In the data rows, 50 means zero.
Some points, each followed by its number:
(63, 64, 66, 67, 64, 68, 68, 73, 77, 78, 73, 74, 73, 68, 59, 54, 51, 52, 54, 58, 62, 66, 64, 59) 0
(58, 58, 60, 63, 62, 63, 64, 66, 67, 71, 67, 66, 64, 60, 56, 53, 52, 49, 49, 51, 54, 54, 55, 55) 1
(49, 43, 35, 30, 25, 20, 16, 14, 14, 13, 13, 18, 23, 32, 41, 49, 54, 57, 58, 54, 51, 45, 40, 35) 2
(55, 49, 47, 41, 38, 36, 35, 32, 30, 35, 33, 35, 41, 45, 49, 52, 57, 58, 57, 56, 52, 49, 44, 39) 3
(64, 66, 71, 69, 68, 72, 69, 69, 76, 82, 80, 78, 73, 70, 64, 58, 53, 51, 53, 56, 59, 61, 60, 59) 4
(55, 56, 51, 47, 41, 35, 28, 26, 23, 28, 33, 40, 45, 49, 48, 52, 53, 52, 52, 51, 54, 53, 52, 51) 5
(54, 52, 52, 54, 53, 50, 55, 58, 57, 58, 58, 60, 59, 57, 54, 52, 51, 50, 50, 50, 50, 51, 50, 50) 6
(56, 53, 51, 45, 40, 30, 28, 20, 20, 23, 26, 34, 43, 49, 54, 56, 58, 57, 54, 53, 51, 48, 45, 44) 7
(30, 35, 43, 57, 71, 77, 92, 84, 89, 80, 72, 57, 54, 52, 51, 53, 55, 54, 49, 42, 35, 31, 32, 38) 8
(63, 67, 70, 71, 69, 68, 60, 61, 63, 65, 71, 73, 72, 72, 67, 62, 55, 51, 49, 50, 53, 57, 58, 57) 9
(43, 41, 44, 47, 52, 60, 70, 72, 76, 75, 62, 62, 51, 47, 44, 46, 46, 47, 47, 47, 45, 45, 45, 45) 10
(56, 54, 49, 42, 35, 27, 20, 16, 11, 19, 25, 29, 37, 42, 47, 51, 51, 52, 52, 52, 53, 52, 52, 50) 11
(55, 61, 65, 66, 72, 69, 70, 71, 67, 62, 70, 70, 67, 67, 63, 60, 55, 52, 50, 50, 50, 51, 53, 54) 12
(41, 42, 42, 50, 55, 64, 66, 77, 78, 72, 66, 63, 50, 47, 47, 45, 45, 45, 46, 45, 46, 45, 46, 48) 13
(37, 21, 7, 0, 0, 0, 0, 4, 4, 4, 2, 0, 0, 2, 8, 17, 26, 35, 42, 47, 50, 50, 48, 43) 14
(29, 30, 35, 45, 54, 67, 76, 79, 81, 70, 66, 51, 46, 41, 38, 41, 41, 42, 40, 38, 36, 36, 39, 47) 15
(17, 14, 17, 28, 42, 65, 81, 88, 90, 80, 64, 50, 37, 29, 27, 30, 32, 34, 32, 28, 25, 25, 29, 38) 16
(45, 39, 29, 19, 12, 7, 2, 0, 0, 0, 1, 6, 11, 19, 27, 35, 41, 46, 52, 54, 54, 54, 49, 47) 17
(57, 54, 53, 49, 48, 39, 37, 39, 37, 43, 42, 50, 48, 50, 50, 48, 49, 49, 52, 54, 57, 57, 58, 54) 18
(62, 66, 68, 65, 64, 56, 56, 55, 58, 60, 69, 71, 70, 70, 63, 58, 51, 48, 48, 50, 54, 57, 58, 60) 19
(65, 66, 69, 67, 64, 58, 59, 58, 61, 61, 68, 78, 72, 70, 64, 56, 51, 48, 50, 53, 58, 61, 62, 61) 20
(35, 39, 43, 51, 62, 69, 79, 80, 75, 69, 60, 56, 51, 47, 48, 47, 47, 47, 46, 43, 41, 40, 42, 47) 21
(36, 43, 57, 69, 86, 99, 99, 99, 99, 99, 93, 79, 71, 65, 67, 70, 73, 70, 60, 49, 37, 27, 22, 23) 22
(56, 56, 58, 58, 65, 64, 67, 78, 79, 76, 72, 69, 66, 62, 53, 52, 50, 51, 53, 56, 57, 56, 56, 53) 23
(63, 69, 74, 75, 72, 75, 68, 67, 69, 72, 79, 77, 73, 74, 67, 61, 57, 53, 53, 54, 57, 59, 59, 59) 24
(46, 41, 33, 23, 14, 7, 1, 0, 0, 0, 4, 10, 15, 21, 26, 31, 37, 43, 49, 54, 58, 61, 60, 55) 25
(50, 44, 36, 32, 27, 25, 26, 23, 21, 27, 26, 26, 28, 30, 36, 42, 48, 52, 55, 57, 56, 54, 49, 45) 26
(32, 40, 49, 62, 81, 93, 97, 99, 99, 87, 78, 66, 62, 58, 58, 63, 62, 61, 55, 46, 35, 28, 26, 31) 27
(42, 48, 56, 70, 82, 96, 96, 97, 92, 84, 75, 73, 59, 60, 63, 63, 64, 63, 61, 55, 48, 41, 39, 40) 28
(26, 25, 32, 41, 57, 73, 84, 88, 94, 84, 65, 53, 47, 40, 39, 40, 43, 43, 41, 37, 33, 32, 35, 41) 29
(29, 30, 36, 45, 69, 80, 99, 99, 99, 99, 81, 64, 55, 46, 44, 47, 51, 51, 49, 43, 37, 32, 32, 34) 30
(35, 35, 40, 45, 57, 65, 72, 75, 75, 70, 59, 57, 50, 45, 42, 44, 43, 43, 42, 41, 40, 40, 44, 49) 31
(73, 76, 80, 84, 82, 73, 67, 69, 66, 72, 83, 87, 80, 83, 76, 67, 60, 54, 53, 55, 57, 59, 63, 63) 32
(35, 36, 42, 57, 76, 91, 99, 99, 99, 99, 96, 78, 59, 52, 52, 54, 58, 59, 56, 50, 44, 36, 32, 31) 33
(55, 53, 52, 46, 40, 35, 32, 27, 28, 32, 33, 38, 43, 48, 49, 53, 52, 53, 54, 54, 54, 54, 51, 49) 34
(52, 49, 46, 45, 45, 46, 45, 47, 46, 49, 46, 47, 45, 47, 50, 54, 56, 56, 55, 53, 49, 45, 42, 39) 35
(55, 52, 49, 42, 35, 26, 20, 15, 12, 15, 19, 26, 36, 46, 53, 57, 59, 58, 56, 53, 49, 45, 44, 42) 36
(57, 54, 50, 49, 48, 45, 44, 46, 49, 47, 53, 52, 52, 49, 49, 48, 50, 51, 53, 56, 57, 58, 55, 52) 37
(31, 36, 44, 53, 64, 78, 84, 93, 82, 74, 70, 57, 52, 48, 50, 53, 53, 53, 49, 42, 36, 33, 35, 39) 38
(63, 65, 63, 61, 54, 51, 48, 46, 46, 51, 56, 64, 65, 64, 59, 54, 48, 46, 46, 49, 54, 58, 61, 61) 39
(25, 25, 29, 40, 54, 76, 91, 96, 96, 89, 76, 59, 46, 39, 37, 40, 42, 44, 43, 39, 34, 32, 33, 38) 40
(50, 41, 33, 26, 21, 19, 15, 18, 15, 17, 17, 20, 24, 27, 31, 36, 43, 48, 53, 57, 57, 57, 53, 48) 41
(55, 63, 70, 73, 75, 74, 68, 67, 69, 68, 70, 72, 71, 66, 68, 63, 59, 55, 52, 52, 51, 52, 52, 55) 42
(58, 57, 57, 50, 43, 34, 27, 23, 25, 30, 36, 42, 48, 53, 54, 54, 53, 51, 50, 51, 50, 50, 53, 51) 43
(58, 56, 52, 46, 40, 33, 30, 23, 24, 25, 29, 37, 43, 48, 53, 53, 54, 54, 53, 52, 52, 52, 50, 48) 44
(50, 49, 44, 35, 25, 13, 4, 0, 0, 0, 6, 15, 28, 34, 41, 46, 50, 50, 51, 51, 52, 51, 51, 51) 45
(61, 62, 63, 62, 58, 54, 53, 50, 52, 55, 60, 61, 65, 64, 62, 56, 51, 48, 47, 48, 51, 54, 57, 58) 46
(61, 64, 64, 64, 56, 49, 45, 45, 46, 50, 57, 60, 70, 65, 58, 55, 48, 45, 45, 48, 55, 60, 64, 63) 47
(43, 38, 31, 23, 14, 8, 2, 0, 0, 0, 0, 5, 14, 24, 35, 45, 51, 54, 54, 50, 46, 42, 39, 37) 48
(62, 58, 57, 53, 51, 42, 41, 38, 45, 47, 53, 53, 57, 55, 51, 47, 45, 47, 50, 55, 60, 63, 65, 61) 49
(23, 24, 30, 43, 59, 80, 95, 99, 99, 87, 74, 60, 45, 43, 41, 45, 47, 46, 42, 35, 29, 25, 27, 33) 50
(58, 56, 53, 50, 44, 42, 33, 32, 29, 35, 38, 46, 50, 51, 52, 50, 50, 50, 51, 52, 55, 55, 57, 54) 51
(50, 44, 41, 38, 43, 48, 55, 57, 60, 60, 54, 49, 44, 42, 45, 47, 52, 54, 55, 55, 51, 48, 43, 37) 52
(53, 49, 43, 39, 36, 31, 26, 28, 29, 28, 31, 32, 34, 39, 44, 47, 50, 54, 56, 57, 55, 53, 50, 44) 53
(40, 49, 59, 73, 86, 99, 99, 99, 99, 93, 85, 73, 71, 64, 68, 72, 73, 72, 66, 56, 44, 36, 32, 32) 54
(99, 99, 99, 99, 99, 99, 89, 89, 88, 99, 99, 99, 99, 99, 99, 88, 70, 62, 64, 74, 86, 93, 92, 88) 55
New points follow, each followed by the number of its nearest point above by angle.
(59, 59, 55, 57, 47, 44, 41, 38, 39, 45, 47, 50, 56, 54, 54, 53, 51, 49, 50, 51, 53, 54, 54, 54) --> 51
(84, 86, 89, 89, 83, 74, 69, 68, 70, 84, 98, 99, 99, 91, 77, 62, 50, 45, 50, 60, 70, 82, 86, 77) --> 20
(62, 66, 68, 65, 53, 47, 38, 40, 39, 44, 55, 57, 63, 63, 60, 52, 44, 42, 42, 48, 54, 60, 67, 67) --> 47
(27, 31, 38, 48, 60, 73, 80, 87, 89, 73, 66, 56, 46, 46, 45, 48, 49, 49, 44, 39, 34, 31, 33, 40) --> 50
(31, 37, 45, 60, 78, 88, 99, 99, 99, 89, 79, 68, 59, 54, 59, 60, 62, 60, 54, 44, 34, 27, 26, 30) --> 27
(29, 34, 42, 53, 66, 80, 89, 99, 92, 81, 78, 65, 52, 48, 50, 53, 55, 54, 50, 42, 35, 31, 31, 37) --> 38
(61, 60, 55, 53, 47, 43, 38, 37, 38, 44, 47, 54, 54, 54, 52, 47, 43, 44, 47, 53, 59, 65, 66, 65) --> 49
(63, 64, 64, 62, 56, 56, 53, 51, 55, 59, 65, 69, 65, 64, 59, 54, 49, 47, 50, 54, 57, 61, 60, 60) --> 20
(29, 33, 39, 49, 61, 74, 78, 80, 85, 75, 68, 55, 49, 44, 45, 48, 50, 48, 45, 40, 36, 34, 36, 43) --> 50
(37, 39, 47, 56, 67, 70, 84, 87, 88, 84, 71, 61, 53, 50, 49, 49, 52, 52, 52, 47, 44, 40, 40, 44) --> 30
(60, 59, 56, 54, 43, 38, 31, 29, 29, 36, 43, 51, 55, 54, 50, 46, 43, 43, 46, 51, 59, 65, 67, 65) --> 18
(55, 53, 50, 48, 50, 51, 52, 54, 53, 57, 54, 52, 57, 55, 51, 51, 52, 51, 51, 52, 52, 51, 50, 48) --> 6
(55, 55, 57, 51, 44, 36, 31, 28, 28, 30, 39, 42, 51, 56, 56, 56, 54, 53, 52, 51, 50, 51, 53, 50) --> 43
(56, 57, 54, 50, 45, 46, 44, 41, 45, 45, 51, 52, 55, 54, 53, 49, 50, 51, 52, 54, 55, 57, 55, 53) --> 49
(86, 87, 85, 83, 75, 68, 57, 59, 62, 77, 86, 95, 95, 86, 69, 53, 41, 38, 44, 57, 74, 85, 87, 88) --> 20
(60, 58, 56, 47, 40, 32, 31, 29, 28, 35, 42, 47, 47, 47, 45, 41, 39, 41, 46, 53, 61, 67, 69, 69) --> 18
(35, 39, 49, 60, 76, 90, 96, 99, 96, 88, 82, 61, 57, 52, 56, 55, 60, 59, 56, 48, 41, 36, 34, 37) --> 27
(31, 34, 41, 58, 76, 95, 99, 99, 99, 99, 95, 77, 62, 59, 55, 57, 60, 61, 54, 46, 36, 28, 24, 26) --> 33
(64, 65, 65, 61, 63, 63, 64, 65, 62, 64, 68, 69, 69, 64, 57, 52, 49, 49, 50, 57, 61, 63, 64, 60) --> 0
(59, 63, 66, 66, 65, 63, 58, 64, 66, 63, 70, 73, 69, 68, 64, 58, 54, 49, 48, 49, 51, 54, 55, 57) --> 9
(61, 62, 65, 66, 68, 75, 69, 66, 70, 75, 74, 74, 72, 70, 62, 58, 54, 53, 52, 54, 56, 58, 58, 58) --> 4
(34, 35, 40, 52, 64, 81, 99, 99, 99, 93, 79, 64, 53, 48, 46, 47, 50, 51, 50, 47, 42, 38, 36, 38) --> 30
(27, 28, 35, 49, 65, 81, 99, 99, 99, 91, 83, 66, 52, 46, 46, 47, 52, 51, 46, 40, 33, 27, 27, 32) --> 30
(35, 25, 13, 1, 0, 0, 0, 0, 0, 0, 0, 0, 0, 1, 13, 23, 31, 37, 41, 43, 45, 46, 46, 50) --> 14
(41, 33, 24, 16, 7, 2, 0, 0, 0, 0, 0, 0, 8, 19, 30, 40, 46, 49, 49, 46, 44, 40, 38, 37) --> 48
(46, 52, 60, 71, 82, 90, 99, 96, 99, 91, 79, 75, 66, 63, 62, 63, 65, 65, 61, 57, 51, 45, 41, 41) --> 28
(89, 91, 89, 82, 70, 61, 54, 53, 58, 68, 87, 93, 95, 91, 71, 51, 36, 31, 38, 52, 71, 82, 91, 96) --> 39
(43, 37, 28, 19, 11, 7, 0, 0, 0, 0, 0, 3, 12, 22, 35, 42, 50, 52, 52, 49, 44, 40, 37, 36) --> 48
(28, 31, 40, 53, 66, 80, 91, 98, 90, 85, 75, 62, 52, 48, 50, 52, 55, 52, 48, 40, 34, 29, 29, 35) --> 38
(60, 58, 55, 53, 48, 44, 45, 42, 44, 47, 54, 54, 58, 54, 51, 47, 46, 47, 51, 54, 59, 62, 64, 62) --> 49
(31, 29, 34, 45, 66, 87, 99, 99, 99, 99, 92, 70, 55, 47, 41, 45, 47, 50, 49, 44, 39, 34, 31, 32) --> 30
(47, 52, 56, 60, 63, 63, 65, 65, 67, 65, 65, 63, 62, 59, 56, 53, 50, 47, 45, 44, 44, 46, 50, 54) --> 12
(50, 48, 48, 46, 49, 51, 57, 56, 60, 57, 58, 51, 54, 51, 50, 49, 51, 51, 51, 50, 49, 47, 45, 43) --> 30
